(in the rows, 128 means zero)
One turn sends every row of this set to another row. A few are shown first. Where does it send the rows asked after them?
J_178: [127 124 145 145 154 118 119 149  80 101 130 157]
J_114: [107  95 155 126 114 126 143 131 108 141 137 144]
J_80: [128 111 153 138 143 110 124 158  75  97 144 140]
J_425: [110  83 133 123 119 126 112 114  97 114 148 150]
J_345: [110 128 124  92 142 147 114 140  96 130 157 127]
J_509: [118 115 115  92 134 143 120 124 100 117 158 144]
J_21: [100 111 158 130 126 134 135 140 108 153 132 139]
J_679: [121 114 132 126 110 128 121 100  86 106 147 147]
J_447: [104  89 129 125 133 136  93 119  93 115 153 143]
J_505: [ 97 104 132 129 144 144  85 128  93 128 148 137]
J_313: [143 113 120 151 138 120 113 152  85 124 127 111]
J_586: [148 107 117 149 130 113 119 141  86 117 124 123]
J_378: [148 105 124 150 129 119 130 153  93 125 129 114]
J_401: [130 117 143 150 160 138 129 157  98 103 139 156]
J_678: [131 120 143 148 153 126 130 149  93 101 131 163]
J_794: [118 104 129 125 120 144 106 115  85 104 168 123]
J_564: [149 101 114 151 136 127 117 148  94 115 135 116]
J_44: [ 93 115 144 131 145 146  94 140  96 144 142 130]
J_204: [151 106 115 154 134 125 129 143 100 120 123 130]
J_639: [146 115 112 154 142 126 112 142  92 120 122 126]
J_594: [146 112 118 156 141 133 123 154 100 127 127 118]
J_818: [118 122 133  93 127 142 146 138 108 135 151 138]
J_687: [109 132 149 136 134 162 123 141 101 141 154 115]
J_911: [120 122 127  90 123 131 141 125 102 128 146 148]
J_590: [132 105 142 147 156 137 129 160  96  96 151 149]
J_544: [126 108 153 141 150 123 123 167  80 100 152 132]
J_218: [112 128 119  90 138 137 109 127  90 122 152 137]
J_700: [112 126 123 135 140 160  97 114  94 116 154 137]
J_189: [131 103 152 144 150 131 135 167  92 101 152 138]
J_959: [120 112 124  87 123 131 131 127  95 118 158 138]
J_669: [112 134 137  92 131 135 135 141  97 141 146 130]
J_761: [125 124 155 142 147 110 124 157  76 105 133 147]
J_250: [111  85 143 125 112 125 133 119 106 124 143 152]
J_722: [112 142 150 136 123 146 140 126 102 144 133 137]
J_64: [104 140 142 131 134 144  97 127  79 131 147 118]
J_886: [145 119 122 153 135 118 125 147  92 129 116 124]
J_498: [126 106 138 131 109 146 147 113 108 116 154 143]
J_147: [ 95 117 153 133 139 144 115 146 105 154 137 131]
J_155: [117 120 157 127 104 130 148 127  94 132 148 124]
J_703: [111 138 127  96 143 148 124 139 102 140 146 137]

J_703 -> J_509
J_886 -> J_639
Now find these:
J_80 -> J_761
J_700 -> J_498
J_21 -> J_505

